Turns, then the turns between two rows, first turn first; the first pair answered
R:
[  1.0   9.9 -33.1 -10.4   0.5  10.2   8.8  45.1   5.4  16.2  -4.4  -5.4
 -30.0   0.6   4.4   2.4]  ->  [  7.5   7.5 -12.4 -12.5 -27.1  11.7  -6.1  39.3  22.7  18.2  11.0  -4.0
   1.2  17.6  10.2  17.5]
[ -0.4  11.4  11.2   8.2 -15.4 -13.6  -2.6  14.7   2.0  -0.6  14.8 -18.3
 -14.2  -2.3 -13.4   1.2]  ->  [  7.0   2.7  21.9   5.8 -22.5  -3.0  -3.4  -5.7   8.6  -8.8  11.4  -9.8
   8.0  -1.4  -4.1  17.6]
[-26.6 -18.4  23.4  29.5 -10.9  -1.7 -20.7 -20.3  -5.9   1.7  12.9 -12.9
  13.5   9.4 -14.7   6.9]  ->  [-24.6 -23.2  16.3  26.2   3.8   7.8  -8.2 -36.2 -17.6  -5.4  -3.2  -3.4
   8.3  -3.0  -9.8  10.8]
T:
[ -3.3   2.5 -12.8  -5.5  20.6  -8.6  -4.8  16.3  15.6  -1.9  -2.4  -1.7
  11.8   9.7  13.9 -10.3]  ->  [ -1.1   2.0 -19.1  -5.9  26.9  -8.2   2.9  10.7   8.2  -7.7  -8.6  -0.2
   5.3   4.4  12.9 -10.5]
[-21.5 -15.5   1.3   9.0   9.1   8.2  -4.8   9.8  -6.2  28.6  -1.2   1.0
 -12.8   2.6 -14.0 -21.0]  ->  [-22.5 -14.4   3.9   8.7  12.3   5.9  -8.2   8.7  -1.1  29.7   0.8   2.4
  -5.6   5.5 -10.1 -21.5]
[ 15.4   9.0   3.4  20.0 -21.5   6.5   9.6 -30.2 -24.7 -18.0  -4.1 -14.4
 -14.2   3.9 -20.5   8.0]  ->  [ 12.6   8.5  12.6  21.2 -36.7   2.4  -2.2 -20.0 -15.2  -9.2  10.8 -17.7
  -5.4  15.7 -23.4   7.8]
[-11.0  -9.3  26.7  17.1   1.6  -5.7  11.0 -31.1 -13.9  -2.1   0.0   2.5
  -2.4  -1.4 -11.7   6.2]  ->  [-10.3  -8.0  28.8  20.1  -3.2  -6.4   9.1 -25.9 -13.4  -1.9   3.6   1.3
  -4.8   3.3 -12.2   5.6]
X:
[  1.4   4.0  21.0  27.5 -35.7  -7.9  -4.1 -28.3   0.1 -14.3  23.0  -1.6
  20.8   4.4   1.1   5.9]  ->  [  0.4  23.8   4.5  19.1  -6.8 -34.4  -4.2  -5.2   6.4 -23.2  24.1  -9.0
  31.9  -4.9   2.9  -9.9]
[-17.5 -20.5  15.6   4.4  -7.0  -7.6 -11.5  -6.0  -3.1  16.3   4.4   0.4
   8.4 -11.0  11.2   5.7]  ->  [-17.1 -11.6  15.1  10.3   4.0 -21.3  -6.1  -7.2 -11.7   7.7   7.2  -5.3
   4.9 -15.1   3.3  -0.5]
[  1.2  13.0  -7.9  -8.1 -10.4  -5.5 -11.8  42.7  15.5  27.1  15.1  -8.5
  -7.6  24.8   1.7 -14.9]  ->  [ -1.9  -2.2  13.2   9.0 -37.9  15.1  -5.8   7.7  -4.4  26.0  11.6 -10.7
 -25.7  25.3 -11.2  -5.0]
M:
[ 13.1  10.9 -12.0  -9.6  59.3 -12.7  38.9   0.3  -9.0 -22.4   3.9  11.0
 -20.7 -14.0  -4.6 -20.2]  ->  [ -3.1 -15.4   9.7 -16.5  62.1  -4.5  31.7 -20.7   6.5  -3.1   3.3  34.2
   4.1 -11.4   8.5 -15.3]
[ 18.7  19.9 -26.4 -20.3  -4.4   5.8  -1.6  15.1  24.4 -21.9   1.3  -1.0
  13.5  -6.0  22.0  16.0]  ->  [ 15.2  25.9 -35.4 -16.3   9.5  -4.6   6.9  16.7  16.9 -24.7  -2.6  -4.8
   2.6 -13.0  15.0   5.6]
[  0.7  -3.5  -1.1   1.9 -19.4  -4.1 -13.6   7.1  11.9   3.1  20.0  -4.7
  14.3   4.5  -3.1   3.5]  ->  [  4.2   6.6 -10.5   5.1 -18.0 -11.0  -7.0  11.8   8.1  -4.3  19.8 -11.7
   5.2   2.3  -6.8   1.7]
Now pairs of rows:
(2 to 4 turns a pair)
[ -8.8 -11.0 -18.7 -26.2  58.1  -5.7   8.9  -5.7  10.2  -6.1 -26.8  30.7
  22.8 -31.0  27.5  -5.3]  ->  [-13.0  -7.0 -30.9 -22.3  57.3  -0.5   9.3  14.2   5.8   9.2 -27.2  25.2
  -1.3 -29.6  22.6 -16.9]	M then R
[ -6.9 -20.7  -1.0  -0.8  15.7  16.9  18.9 -15.3 -15.1 -15.7 -15.5  11.1
 -12.6 -16.7 -14.2  18.2]  ->  [ -6.3  -8.7  -7.3  -3.3  35.1  -4.2  19.7  -3.3 -10.1 -22.3 -14.0   6.4
   3.2 -20.6 -12.5   7.8]	M then X
[ 26.3  12.2   0.8 -10.3  -1.9  -7.9  -2.1  -7.0  19.4 -28.2   4.0   0.3
  49.3   1.0  17.9  17.9]  ->  [  3.5  26.4  -6.6  -1.0  10.1 -30.1  -7.1  40.6  14.1   3.5  22.0 -12.9
  15.6   9.2  -0.7 -18.9]	R then M then R then R
[ -4.5   1.6   2.2  13.9   5.8  -8.9  32.0 -10.1 -21.6 -27.3   1.4 -25.8
 -27.6  -7.4 -11.5   3.6]  ->  [-21.7  -5.0  26.2  19.3  -7.1 -20.6   9.6   7.3  -3.4   1.0  27.6 -23.5
 -14.9  12.3 -15.7  -9.8]	T then M then T
[-10.2 -19.6  21.2 -12.2 -30.8  34.3 -17.2  -9.3  12.3  18.6  20.0   6.0
  27.2  18.6 -10.0  -2.9]  ->  [ -8.9 -25.0  -0.8 -10.3  -6.9  48.4  11.8 -35.3 -18.7   5.8 -14.2  11.5
  -7.1 -11.3 -11.1  -0.7]	R then T
[  5.6  22.5   2.2   3.8 -14.6 -19.0  -2.1   3.1  -2.9 -19.6  15.4 -17.1
   7.8   6.1  -3.3  -2.6]  ->  [  7.1  24.1  -9.9  -2.6  -8.8 -16.2  -2.6  23.0   2.2 -11.7  12.9 -15.8
   3.3   5.0   2.7  -3.9]	X then M
[ -7.0   6.4  15.9   5.3  19.5 -24.9  -9.3   8.9   8.1  -1.4  15.4  -0.9
  27.9   3.0  -5.4 -23.9]  ->  [ -4.7 -23.1  16.1  -6.9  12.0  17.6  -0.7 -21.9   7.3   5.2 -11.3  24.2
  19.9  -6.3  12.4  -0.1]	X then R
[ 10.7  -5.7  19.2   3.6  -0.6  -8.3   9.7 -34.7  -2.1 -19.9 -13.9  -2.0
  27.3   6.9  -0.6  12.9]  ->  [  7.1 -18.1  15.5   3.1  -8.8  14.4  10.3 -36.2  -6.2  -3.1 -25.2   6.9
   2.0   6.5   3.3  16.3]	X then R then X then X
[  4.7 -10.0  17.6   6.1 -20.5  -0.6  -6.9 -16.9  -2.2  -5.4  -2.4   7.9
  18.0   8.1   4.0   2.9]  ->  [ -4.2  -1.2  -3.0   9.5   2.7  -9.1   7.8   3.3 -19.4   4.0  -9.2   1.8
 -21.7  -5.3  -6.8 -21.6]	R then R
[  8.6  11.9  24.8  12.5  -7.3 -15.2  -2.7 -12.9   4.2 -23.5  10.0  -6.8
  31.0  11.5  -3.2  12.9]  ->  [ 12.3  16.7   7.7  -2.6  -6.8 -13.6  -9.4  16.3  17.6 -17.2  10.4  -6.1
  34.1  15.7   4.7  15.6]	M then X
[-14.4 -10.4  -1.2  -5.1 -11.7 -13.0 -40.3  13.4  10.4  40.7  19.9  -3.2
  20.1  44.9   0.1 -19.0]  ->  [  4.7 -15.6  -6.1   8.1 -18.4  18.4   0.5 -60.4 -40.4  -4.8 -16.9  -7.5
 -19.6  15.0  -9.9   8.8]	X then R then M then R
[ 10.5 -25.3   8.3  15.7 -22.2  21.7   7.4 -29.7 -10.8 -18.7   0.8 -23.1
  -4.8  -3.5 -12.7  35.8]  ->  [-13.6 -37.6  10.2  21.8  -6.8  15.9   8.9 -23.7 -18.9   8.2   0.1 -20.0
 -26.8  -7.1 -20.9  11.7]	R then M then M then T
[-13.0  -3.2  22.0  27.4   1.9 -17.5  19.1 -37.4 -38.3 -11.9   3.3 -15.9
 -27.1 -13.1 -24.7  -8.3]  ->  [  9.7  -3.5  -7.8 -11.7 -47.4  28.7 -13.6  34.9  14.9  19.5   6.8   0.8
 -13.7  17.5  19.7  25.3]	X then X then M
[-10.0 -26.5  -1.7   4.4 -49.9  35.4 -29.8  19.8  21.1  51.5  32.7  17.1
   8.2  18.7  13.9   1.6]  ->  [ 16.8  -7.5 -25.0 -10.1 -55.7  39.5 -26.1  26.7  26.3  19.2  24.8   9.5
  22.5  14.2  26.8  22.9]	T then M
[ -2.2 -11.1 -10.8  14.0  19.6 -25.8  -5.7 -19.4 -22.3  27.9 -13.2  10.6
 -12.0  -9.5  -6.9 -26.2]  ->  [ -0.2 -11.8 -11.2  -1.5   5.5 -20.8 -25.4   7.1   8.6  41.4  -1.1  14.6
  13.6   7.5   8.5 -19.8]	X then R
[-26.9 -12.9  10.4  11.7 -11.2   2.2  -3.5  11.5  -7.2  32.7  -6.2   7.9
 -30.5  12.2  -4.8 -19.2]  ->  [-16.0  -1.1  36.4  23.9 -18.4 -19.6  -5.7 -21.7  -6.6  -0.1   8.5  -5.9
   5.3  13.2 -14.1  -9.7]	R then X then R
[ 24.4  31.3   7.9  16.2 -52.8   4.3  -4.7  15.1 -14.0 -16.1  20.8 -38.2
 -36.7  18.4 -21.6   9.8]  ->  [ 32.1  51.9  -5.1  -0.2 -27.4 -24.1  -8.7  24.0   1.9 -40.2  22.8 -37.1
   7.3  11.8  -8.5   8.3]	X then R then M then T
[ 17.1  21.2 -23.9 -16.0  17.2 -13.9   4.4  29.0  -6.9  -7.0 -11.5 -11.2
  -3.7  -2.9  12.9 -18.1]  ->  [ 28.6  12.6 -12.2 -20.0   5.2  -0.3   4.0  -1.1   0.4 -22.2 -19.0  -1.4
  25.0  -3.4  25.6   7.0]	R then R then T
[ 22.9   8.1  -3.8  -8.8  22.5  14.3 -18.0   5.3 -10.9  -3.5 -18.1  20.7
  16.5  -8.1  16.1   0.1]  ->  [ 22.9   2.2  11.1   3.5  12.7  14.5 -15.6 -21.1 -20.5  -8.4 -16.6  18.0
  15.1  -6.4   5.6   5.9]	X then X then M then M
[ 4.8 -8.3 15.0 -2.9 -8.4  2.3 -9.4 -0.9  8.3  9.5 16.6 -2.0 14.2  8.8
  0.1 12.6]  ->  [ 13.3  -6.9  -2.3  -8.0   7.5  11.4   8.1 -15.6  -6.5 -11.7  -4.3  -0.9
  -0.1  -7.1   3.4  19.7]	T then T then M then T
[ -8.6 -27.3  20.9   0.1   5.3  -7.2  17.8 -47.8   0.5 -10.6 -15.7   6.1
  47.6   4.1  15.9  10.3]  ->  [-14.2  -7.9 -15.3  11.0  23.8 -10.6  39.5 -19.1 -36.3  -6.9 -29.5  -8.6
 -27.7 -11.4  -8.8 -14.5]	T then M then R
[-19.0 -16.5   7.3  14.4  23.1  -6.0  12.2 -45.6 -24.4  -3.5 -20.5   4.6
 -11.5 -21.1 -10.7  -4.4]  ->  [-14.1 -10.9 -23.3 -17.9   5.1  13.1 -15.8  38.5  16.5  37.2 -15.5  14.8
  -8.4   1.8  19.5  -5.4]	X then T then X then R
[ 30.7  -6.3 -34.3  -6.3   8.1  19.7   0.0 -12.1 -15.3 -20.0 -23.5  -5.9
  -7.1 -10.0   2.3  16.6]  ->  [ 25.1  -8.0 -29.4  -5.6 -19.8  28.0 -19.9  20.3   2.3   9.0  -5.5  -7.6
 -14.1  14.3   1.8  14.1]	X then R then X then R
[ -3.9   2.3 -33.4 -14.2  58.1 -13.6   9.4   1.8  -5.0 -11.1 -29.8   7.7
   5.2 -24.2  11.8 -10.3]  ->  [ -4.6 -24.8  -0.5   7.0   9.2  24.6  18.4 -49.0 -25.5  -3.0 -34.6  11.7
 -19.4 -16.1  -1.4  10.6]	X then X
[ 15.1  -8.1  24.9  15.6 -17.7  15.5 -17.7 -18.4   0.9   2.4  17.6  19.5
   6.8   8.6 -18.6  18.3]  ->  [ 20.7  22.3   4.4  16.6  -7.1 -12.0 -20.0  17.6   2.7  -7.2  29.1  -1.5
   3.5   9.3 -26.1   1.8]	M then M then T then X
[ -0.2 -32.0  16.0  14.2   0.0  18.0  -6.8 -38.0   4.4  22.0   0.2  31.3
  11.3   0.9  -0.3 -19.2]  ->  [  6.6  -0.8  21.3  23.2 -10.3 -15.5 -21.0 -18.5  14.3   6.4  31.3   8.9
  35.7  11.8 -11.3 -26.2]	X then R then R then M
[ 17.1   1.3   9.1   1.0   6.4 -13.8  14.1 -11.4   9.4 -20.5  -3.9   6.1
  37.2 -19.3  19.3  -4.7]  ->  [  6.5 -19.3   8.6  -3.2   7.5   5.0  11.1 -13.2  12.2   3.7 -13.0  26.8
  25.9 -22.7  24.6  -4.1]	R then M then X
[ 26.4  36.5 -40.7   0.1  -2.4   6.0   4.0  27.0  -1.9 -34.8  -2.6 -22.1
 -11.2 -10.7   6.3  -0.6]  ->  [ 23.2  35.0 -26.5  -0.5 -19.2   3.5 -14.3  41.0  17.4 -20.7  16.8 -25.0
  12.3   7.3   6.2  -0.6]	T then T
[  2.2 -14.0  25.1  14.2   8.4  -4.9  12.1 -68.6  -7.7 -21.1  -4.6  14.8
  30.6  -6.2 -14.6   1.9]  ->  [ -8.9 -40.3   6.1  -6.1 -14.0  44.9  -3.5 -20.7  13.7  40.4 -13.3  36.8
  -0.1   7.7  11.2   5.4]	R then X then X
[-10.9 -30.3  20.0   6.1  -7.5  26.6   1.1 -18.7  -9.2  22.9 -13.6  18.6
 -15.0  -6.8   5.8  12.1]  ->  [  7.6   3.3   6.8  10.6 -39.9  15.6  -8.6  19.7  -6.5  13.0   9.2 -11.6
 -27.5  11.2  -7.6  13.2]	M then M then M then T
[ 24.0 -13.2  13.8  -4.0   7.1 -29.8 -18.7  -6.9  11.9  -1.4   0.6  -2.1
  39.4   1.0   9.3   2.7]  ->  [ 37.1   3.4   7.0  -0.9 -13.0 -26.6 -17.3   1.8   5.9 -14.0   3.5 -16.3
  26.9   7.9   5.9  10.7]	X then M then X then X
[-13.5  -6.0  14.6  -5.1   0.2   8.5 -14.7   2.4   8.6   9.9  -8.0  18.2
   9.6  -3.8  21.5  15.1]  ->  [-12.7  14.8  11.1   6.5  19.1 -25.0  -8.8   9.5   0.3  -8.0   1.2   2.2
   9.2  -7.0   6.6  -3.6]	X then X then R
[-15.9   0.3 -14.5  -0.4  -9.3   6.5  -3.7  33.9  -4.9  41.4   4.1  -1.0
 -43.6   7.5  -4.8  -9.8]  ->  [ 15.1  -3.6   5.7  -9.2 -45.8  24.9 -11.9  -9.6   7.9   3.7   1.8   3.2
   8.5  18.0  13.6  39.1]	R then M then R
[ -0.2 -12.1  19.9   0.7  -7.5  18.2   6.4 -46.1  -5.4 -16.2 -11.0   7.9
  10.6 -12.4   5.7  21.3]  ->  [  9.8  16.2   0.1   6.7 -18.0  16.1  12.8 -23.6 -23.2 -25.6  -8.2 -18.7
 -25.5 -10.2  -8.9  15.2]	M then M then T then R
[ 16.3   9.7 -42.6 -31.4  53.3  10.7  -0.5   4.0  19.2 -19.4 -35.4  25.7
  18.7 -23.9  26.2   3.9]  ->  [ 10.5  14.4 -52.9 -28.2  52.2  10.6   0.1  26.1  15.4  -5.9 -33.2  17.9
  -8.6 -23.0  18.1  -6.4]	M then M then R
[ 25.8  37.0 -35.8  -7.9   1.6  -9.8   0.5  19.1   3.0 -37.4  -3.7 -19.6
   6.4  -1.6  -0.4  12.8]  ->  [ -8.4 -27.8  13.6  13.3   6.8  21.9  11.8 -53.5 -17.4  -1.0 -21.2  10.9
  -8.1 -11.8  -5.9   9.5]	M then M then X then X
[ 34.2  33.0 -41.4 -13.5   1.0   5.2   9.0  18.5  -4.0 -40.4 -15.2  -9.9
   1.6 -13.3  13.3  15.6]  ->  [ 35.6  19.6 -35.1 -20.3 -22.2  30.9   0.1  17.6   4.6 -22.6 -16.2   1.4
   2.9  -2.1  23.5  29.5]	X then X then X then X
[ 14.2  25.3   7.3   2.2  -8.3 -28.3  -1.5   4.9  16.5 -13.2  22.3  -8.4
  28.8   6.5   0.7   6.8]  ->  [ 25.6  10.1 -13.8 -12.2 -10.8  14.2  13.8 -11.7   9.0 -15.2 -11.8   8.9
   8.9  -8.0  20.2  31.3]	M then X then R then M
[  8.3 -16.2   2.3  10.5  27.1   5.3   9.0 -16.6  22.8  -5.4 -11.2  -3.5
  14.9  -7.7  -3.5  -8.6]  ->  [ 15.1 -17.7   2.0   3.2   5.8  16.5  -1.1 -10.5  31.6  -2.2  -4.9  -3.0
  20.5   2.1   3.7   2.6]	X then M
[  8.2  -9.2   0.5   9.5 -28.8  38.2   1.7   0.8 -20.1  23.8 -13.7  -7.9
 -38.3  11.8  -2.6  10.2]  ->  [ 13.7   6.6 -11.3 -12.9 -20.6  16.5 -19.3  41.5  15.4  24.8   0.5  -5.2
   5.3  24.5  16.7   9.4]	M then X then X then R
[  3.0   2.1 -10.8 -12.0   9.5 -11.6  -5.6  -1.5   8.3 -12.6   0.2   1.8
  25.2  -4.7   9.8  -4.4]  ->  [  0.3 -13.3   2.2  -9.0 -22.8  13.0 -10.4  -5.3   8.4   7.0   3.6   6.0
  12.2   8.8   8.5   6.1]	R then R then R then X
[ 23.5  12.8 -18.3  -5.8 -10.5   8.2  10.0  -8.4  -5.7 -17.4 -15.6  -3.9
  -1.2  -3.7   0.0  11.9]  ->  [ 22.7  12.4 -21.6 -10.5 -13.7  12.4   7.0  -2.4  -0.4 -14.3 -16.9  -1.4
   0.8  -2.5   4.5  15.8]	X then X
[ 14.4  25.7   0.8   0.9 -24.2   3.5  -7.3   3.0  29.3   8.4  39.9  10.0
   2.2  20.9  12.4   5.5]  ->  [ -3.6  22.0 -22.2   3.2  18.5   0.0  14.7  10.6   7.3  20.7  19.3  13.0
 -39.7  -3.0   4.1 -25.0]	R then R then M then R
[ -8.4   4.6 -15.3  12.6   5.6  -2.8  -2.4  10.2 -27.3  15.5   3.5  -7.4
 -33.0  16.7 -12.5 -19.9]  ->  [  3.7  -2.0  -1.3  -0.6 -21.3   5.3 -22.4  18.4   7.7  18.4  17.0   2.2
  15.2  35.4   5.9   2.8]	X then R
[ 10.9  17.6   9.0  12.6   5.7 -23.1   3.9  -3.2  -4.3 -19.8  10.5  -2.5
  11.0  -5.0 -24.2  -1.1]  ->  [  8.6 -10.8  -8.7  -2.0  10.3  18.8  14.9  -8.1  -7.5   2.6 -19.5  21.4
 -13.4 -18.7  -6.2   7.4]	X then T then X then R
[ 25.8  21.8   4.0 -31.8 -32.7  19.1 -12.7  18.9  13.3  -0.5   9.0   2.6
  53.9  12.9  15.1  28.4]  ->  [  9.3  27.1 -40.8 -27.3  27.6  12.2  23.3  31.0 -31.4   2.8 -29.1  -0.2
 -17.5 -23.2   0.0  -6.5]	R then R
[ -4.4  16.2  -2.7  10.6  -6.2 -14.3  -3.5  35.2  -3.8   6.2  17.3 -19.7
 -20.1   7.8 -18.4 -23.3]  ->  [  8.0  10.5  24.1  13.5 -25.6 -12.2  -6.6  -7.1  -0.6 -18.5  22.2 -17.5
  17.1  12.9 -16.4   2.7]	R then X
[ -8.6 -15.3  31.2  -9.6   1.9  -4.6  -0.7 -27.9   9.5 -16.2  17.3  -6.5
  33.1  -4.5 -33.3  -3.6]  ->  [-16.9 -18.6   9.5 -10.3  30.2   2.7  19.6 -23.2 -12.2  -9.7  -5.2  -2.2
  -6.5 -23.2 -36.8 -15.6]	R then M then R
[ 11.7   0.9  18.5   9.8 -46.6  13.3  -1.9  -6.1  -4.2  -2.8  10.7 -16.0
  -2.8  18.9  -8.3  15.4]  ->  [ 12.2  18.6  -8.4 -12.3 -13.1 -10.7 -10.6  36.4  17.4  -3.3  14.6 -14.0
  19.1  14.1   6.6   1.5]	X then X
[-10.9  -6.5  -6.0  -7.5  -9.5  27.0   3.7 -21.2  -6.9   2.3 -20.4   8.1
  -4.1 -11.9   6.0  11.2]  ->  [-13.3   8.0 -15.2  -4.0  -7.5  19.5   2.3   3.9 -13.2   7.2 -16.1  -5.2
 -25.9 -11.6  -3.7  -1.7]	M then R
[-10.0 -17.6  -9.5  -0.3  24.1  -1.2  24.3 -23.3  -9.6   3.2 -22.0   6.0
 -18.8 -10.9  -2.1  -2.2]  ->  [ -1.3 -19.2  -2.2 -18.0   8.3  -1.2   3.2 -15.7  23.4   2.3  -8.5  16.3
  30.6   4.4  19.1  16.1]	X then R then R then R
[ -6.3  10.7  -7.6   1.4  -0.1  -8.5  -3.3  25.4  -2.6 -10.6  14.0 -28.9
   2.1   1.9 -12.8 -10.2]  ->  [ -9.7  -4.2  19.1   5.5  -8.0  -7.7  -6.4  -5.8   0.5  -9.7  19.4 -21.2
  17.7   8.5 -14.4  -3.3]	M then R then X then X
[ -8.9 -14.7  -1.4  13.5  -3.3  20.2   7.0 -13.6 -15.8   9.7  -6.8   2.8
 -38.5  -4.7  -7.8  -8.3]  ->  [-12.1   0.8 -12.5   8.9  29.8 -12.2   7.9   0.7 -11.3  -2.0  -5.3  -2.7
 -21.5 -13.5  -7.0 -24.4]	M then X
[-14.5  -1.5  34.6  21.1  10.8 -25.3  -4.6 -21.5  -6.2  -2.3  22.5  -8.8
  13.9   4.2 -17.6 -13.7]  ->  [-10.5 -21.8  26.7  -1.6  -2.5   7.2 -14.9 -11.7  19.7  16.6  12.6  18.5
  33.5  11.9  11.7   7.7]	R then X then X
[ 3.8  6.2  3.4 -9.6 -3.6 -7.2 -6.9  4.6 17.5 -3.2  4.3  7.7 21.6  1.5
 13.1  9.8]  ->  [ -0.1   0.3  -0.5   1.6   9.0   0.3  13.6 -16.5 -13.1  -6.7 -11.8   5.6
 -13.8 -14.6  -0.4   4.8]	X then T then R
